X = ((35, 35, -540, -409), (-214, -347, 168, -424), (-93, -586, -106, 593), (193, -626, -456, 213), (8, -566, -80, -928), (-742, 164, -375, -287), (-636, 3, 42, -239), (161, -14, -461, 381), (141, 286, 306, 58), (-533, -399, -337, 256), (-638, -234, -632, 222), (-111, 19, -750, -551))
Read off the entry just right of 3.
Answer: 42
The entry just right of -234 is -632
The entry just left of -80 is -566
The entry just left of 164 is -742
Read off the entry just left of the smallest entry.
Answer: -80
Read off the entry just right of -750.
Answer: -551
The entry just right of -586: -106
The entry just right of -540: -409
Read off the entry just right of -461.
Answer: 381
Read off the entry just right of -347.
Answer: 168

-0.101,-0.105,-0.127,-0.115,-0.110,-0.143,-0.112,-0.087,0.065,0.132
Read off the entry just left of -0.087.
-0.112
Read off the entry just right of -0.101.
-0.105
Read off the minimum.
-0.143

Questions about the array below. Rows and columns are numbered from 0.
1) Which number is the entry in the top-left corner?
2) Which number is the bottom entry of the column that holds the smallest entry?
3) Which number is the entry just right of 5.84?
4) Which number is the entry directly above -4.88?
5) Which number is the entry at row 0, column 2?
6) Which number is the entry directly below -1.82?
7) Which number is the bottom-left entry?
8) Which number is the entry in the bottom-right corner?
[[-0.58  4.20  1.62 -3.43]
 [ 0.87 -4.04 -1.22  3.57]
 [ 8.07 -0.01  5.84  1.06]
 [ 8.32 -0.29  5.80  1.84]
 [-4.88 -6.80 -6.68  4.68]
 [-0.91  3.82  0.64 -3.42]
 [-0.45  2.51  0.67 -2.93]
 [-2.16  2.31 -0.96 -2.29]
 [-1.82 -0.01 -1.49 -0.81]
 [ 6.59 -0.85  4.16  2.06]
 [ 7.44 -1.20  4.70  2.36]
 [-1.90  3.54  0.23 -3.38]]
1) -0.58
2) 3.54
3) 1.06
4) 8.32
5) 1.62
6) 6.59
7) -1.90
8) -3.38

A =
array([[-4.81, -1.02, -1.07, -0.68,  8.37, -1.06, -1.21, -3.82],
       [ 2.88,  0.33,  2.74, -2.38, -8.16, -4.71,  2.01, -0.75],
       [-2.12,  1.63, -0.42,  4.33,  2.05,  0.04,  9.03,  0.16],
       [-5.54, -0.26, -0.92,  4.16,  3.15, -0.77,  7.32,  0.37],
       [-2.75, -0.37,  6.78,  5.10, -1.32, -0.49,  5.50, -1.12]])
Rows and columns are numbered from 0.
What is the entry just right of 0.04?
A: 9.03
What is the entry in row 1 and column 1?
A: 0.33
What is the entry at row 1, column 0?
A: 2.88
The entry just right of the largest entry -> 0.16
What is the top entry of the column that holds the smallest entry?
A: 8.37
The entry just right of -1.06 -> -1.21
What is the entry directly below 2.05?
A: 3.15
The entry directly above the largest entry is 2.01
What is the entry in row 2 and column 0?
A: -2.12
What is the entry just right of -0.77?
A: 7.32
What is the minimum?
A: -8.16
The bottom-right entry -> -1.12
What is the entry at row 0, column 1?
A: -1.02
What is the top-left entry?
A: -4.81
The entry just left of 5.50: -0.49
What is the entry just left of 0.04?
A: 2.05
The entry in the bottom-left corner is -2.75
The entry directly below -1.06 is -4.71
What is the entry just right of -1.21?
A: -3.82
What is the entry directly below 0.33?
A: 1.63
The entry directly below 0.16 -> 0.37
What is the entry just left of -2.38?
A: 2.74
What is the entry just left of the largest entry?
A: 0.04
The entry just left of 8.37: -0.68

-0.18  -0.94  -0.68  -1.06  -0.32  -0.23  -0.55
 0.89  -2.10   1.30  -2.58   0.01   1.11  -1.23
-1.73  -2.05  -4.61  -0.99  -0.24  -2.05   1.37
 3.61  -5.86   0.12  -6.75   2.50   3.80   0.12
-0.33  -0.87  -0.29  -0.82  -0.40  -0.31  -0.47
-0.22  -0.47  -0.38  -0.55  -0.24  -0.20  -0.34
Rows and columns are numbered from 0.
The minimum -> -6.75
The entry in the top-right corner is -0.55
The entry in row 2 and column 0 -> -1.73
The entry at row 1, column 0 -> 0.89
Which number is the entry directly above 0.01? -0.32
Which number is the entry directly above 1.11? -0.23
Which number is the entry in the bottom-right corner? -0.34
The bottom entry of the column that holds the smallest entry -> -0.55
Which number is the entry directly below -0.32? 0.01
Which number is the entry directly below -0.87? -0.47
The maximum: 3.80
The entry just right of the smallest entry: 2.50
The bottom-left entry -> -0.22
Which number is the entry at row 0, column 2? -0.68
The entry just right of -1.73 is -2.05
The entry in the top-left corner -> -0.18
The entry at row 0, column 1 -> -0.94
The entry just left of the smallest entry is 0.12
Which number is the entry just right of the largest entry? 0.12
The entry directly below the largest entry is -0.31
Which number is the bottom entry of the column that holds the largest entry? -0.20
The entry in row 2 and column 2: -4.61
Which number is the entry directly below -5.86? -0.87
Which number is the entry directly above -0.22? -0.33

Read these off the row that follows.
1) Find the entry just left of -2.81.
2) Find the entry just left of the smallest entry.
3) Find the entry just right of 2.70.
8.58	-2.22	-11.79	-12.52	-3.75	-8.65	-2.81	-3.83	-5.94	2.70	-0.47	16.96
1) -8.65
2) -11.79
3) -0.47
